0: [4 2 7 7 4 5 3 7 4 3 6 3 3 6 5 6 4 6 3 5 5 2]
1: [6 8 5 1 3 4 7 5 6 5 3 5 7 2 4 0 7 4 4 5 4 6]
2: [0 9 2 2 5 7 4 3 3 0 4 1 6 3 3 1 0 0 9 2 9 0]
3: [8 7 2 3 5 3 2 2 5 6 6 5 3 4 4 7 6 5 4 2 6 6]
4: [5 3 4 5 4 5 7 9 5 0 3 4 2 7 1 2 3 3 5 5 2 3]
5: [8 5 4 5 7 2 4 4 4 2 7 6 5 7 3 5 4 6 2 2 4 5]
6: [5 4 7 6 4 4 2 6 3 4 4 6 2 4 5 7 5 7 5 6 3 4]
7: [3 4 6 5 5 4 4 3 4 6 5 5 3 4 6 5 4 4 4 5 4 5]
8: [6 5 2 4 7 3 5 3 4 6 6 4 4 3 4 6 3 5 4 6 4 7]
9: [4 1 6 4 0 4 4 4 5 2 5 2 6 5 1 1 7 6 2 7 4 3]
10: [2 3 7 4 4 7 2 4 4 7 5 7 3 5 6 4 4 6 4 5 2 3]
11: [5 5 3 5 6 3 6 4 3 4 5 5 4 5 4 5 3 4 4 5 5 5]
12: [2 9 2 6 4 4 8 7 6 2 3 0 6 8 0 2 2 1 7 2 9 3]
13: [5 7 4 5 3 3 8 1 5 3 3 1 6 5 3 3 4 1 4 3 7 6]
14: [5 4 3 6 6 5 4 5 4 4 6 6 3 2 6 5 3 7 3 7 3 4]
15: [3 7 4 2 5 3 3 4 6 5 4 3 6 6 4 3 5 1 4 2 6 4]
16: [5 4 6 5 6 5 4 3 5 5 7 5 4 1 5 6 3 5 5 7 3 6]
17: [3 8 6 2 3 6 3 4 7 6 3 4 3 3 3 3 4 3 7 6 3 5]
18: [4 4 3 4 7 3 4 3 6 4 8 3 4 5 3 4 6 5 6 4 8 5]
19: [5 4 5 5 6 5 4 4 4 7 7 5 3 4 5 6 3 5 5 5 3 6]
20: [2 1 6 6 5 7 2 6 2 3 5 6 3 5 7 5 4 6 6 6 2 2]
21: [4 1 6 6 3 5 2 6 4 4 5 7 4 5 6 6 6 7 2 4 2 0]
22: [2 4 6 4 3 5 6 8 5 4 4 6 5 6 4 5 9 4 6 4 5 0]
23: [4 1 4 6 6 7 2 5 5 4 6 7 3 2 8 7 4 6 4 6 3 1]
24: [4 4 4 3 5 4 5 3 5 6 5 4 4 4 4 4 4 4 5 4 6 6]
25: [4 4 7 3 4 4 5 5 7 7 6 5 3 5 6 6 6 4 5 8 4 7]
26: [5 7 5 2 5 3 6 2 5 7 5 4 5 3 3 4 5 5 5 4 4 7]
27: [3 6 6 4 3 5 4 5 5 1 3 3 7 5 2 4 6 5 5 2 5 6]
28: [6 5 2 7 5 4 4 6 4 3 4 3 6 6 4 2 3 3 4 4 5 5]
29: [5 4 3 6 7 4 4 5 1 5 6 5 3 5 5 6 3 5 3 6 3 4]
30: [4 2 4 7 5 5 3 4 3 5 6 8 4 4 7 7 4 7 3 6 4 3]
31: [4 2 4 6 4 4 3 5 5 3 5 7 4 3 6 3 5 6 4 6 1 3]
32: [4 5 3 3 4 5 5 5 6 3 2 3 8 7 6 2 4 3 6 4 3 5]
33: [1 4 7 3 2 6 4 4 5 6 4 6 2 3 5 4 6 5 8 3 5 4]
34: [4 5 6 3 5 6 4 4 4 7 5 5 4 4 6 7 5 6 6 5 3 5]
35: [4 5 5 3 6 4 3 3 4 5 5 4 3 3 4 4 5 4 5 5 3 5]
36: [4 7 3 5 5 4 4 3 5 6 4 3 2 5 3 5 2 3 5 6 4 8]
37: [6 6 2 4 5 2 7 5 4 6 6 3 5 4 4 6 3 7 3 5 4 6]
38: [4 3 4 6 4 6 3 5 3 6 6 7 2 4 6 8 3 6 4 7 2 3]
39: [4 2 3 6 5 5 4 6 2 4 6 7 2 4 7 6 4 6 3 6 3 3]
40: [8 5 4 5 5 3 6 4 4 5 4 5 4 5 3 4 3 4 2 6 6 6]
41: [5 5 2 8 6 3 4 6 2 4 3 4 1 7 4 5 0 3 5 5 3 5]
42: [3 5 3 5 3 5 7 7 6 6 4 5 5 2 3 2 4 3 5 6 7 9]
43: [5 2 5 5 3 6 2 3 3 5 8 6 2 3 6 7 3 7 5 7 3 4]
44: [4 5 5 4 4 3 5 3 7 5 3 3 8 5 4 3 4 5 5 2 6 5]
45: [1 7 9 3 2 3 6 4 9 3 3 5 6 6 2 0 6 3 4 3 9 4]
46: [6 5 4 3 4 2 3 6 6 5 6 5 8 5 4 4 5 4 8 4 7 2]
47: [7 5 5 2 5 3 7 3 5 6 1 4 4 6 4 4 6 2 7 2 9 6]
48: [3 5 7 6 3 3 6 5 5 4 3 3 5 5 3 1 5 3 4 3 6 6]
49: [4 6 2 5 4 2 2 2 5 5 0 5 7 7 1 5 5 2 5 3 7 8]

[5 5 4 6 4 2 6 4 4 4 6 3 5 6 4 5 3 3 3 4 6 5] 11 40 28 24 37
[5 2 4 5 4 6 3 4 3 5 6 7 2 4 7 8 4 7 4 7 1 3] 38 43 39 30 23
[2 5 6 3 4 3 8 4 4 6 0 3 6 6 2 4 5 2 7 5 5 6] 48 47 44 24 13
[6 6 1 5 4 4 6 7 4 3 5 1 4 6 3 4 2 4 4 3 5 5] 28 11 37 40 41
[5 4 4 2 8 6 5 3 9 0 6 4 4 1 1 2 3 7 8 6 5 2] 18 35 16 24 14
[4 3 4 6 6 6 3 4 3 6 6 6 2 3 6 7 4 6 4 7 2 4] 38 14 39 30 43
[3 1 4 6 4 8 2 7 4 3 3 5 1 6 7 6 3 5 5 7 1 2] 20 38 39 23 31
[6 4 6 4 5 3 6 9 6 3 5 7 4 4 4 3 5 0 4 1 1 3] 4 22 31 48 28
[7 4 4 5 6 4 4 6 4 4 6 6 3 4 5 5 4 8 3 7 2 2] 14 39 29 31 6
[2 3 6 5 4 6 3 4 5 6 4 5 4 3 7 4 6 4 6 5 4 5] 7 33 34 10 35
[6 8 7 5 5 4 5 4 6 4 2 3 8 4 7 2 4 4 6 3 8 6] 44 48 32 13 15
[5 7 2 4 3 3 6 2 5 5 3 3 5 6 3 4 7 2 4 5 5 6] 13 24 26 15 11
[7 6 3 6 7 2 6 5 3 3 8 2 5 3 2 6 4 7 2 6 5 5] 37 8 11 40 5
[9 0 7 7 6 7 3 5 6 1 4 3 7 3 3 3 1 3 3 2 7 4] 28 0 40 44 48
[5 6 5 6 3 7 5 3 6 7 1 2 7 8 5 4 4 3 5 5 4 5] 32 44 28 48 24
[6 3 5 6 5 7 4 5 3 5 6 7 2 4 6 7 4 7 3 8 1 4] 38 39 14 43 30
[5 3 4 6 3 5 6 8 4 3 5 7 7 5 4 5 6 4 5 4 5 4] 22 11 28 46 31
[5 3 1 6 5 2 5 6 9 3 2 3 7 8 3 4 3 2 2 5 9 5] 28 44 40 49 15
[3 2 4 7 4 7 1 7 3 3 4 7 1 5 7 6 2 6 5 6 1 2] 20 38 39 23 6
[4 8 5 3 5 3 8 5 4 2 4 3 6 4 1 4 5 3 6 3 5 5] 27 13 48 26 11
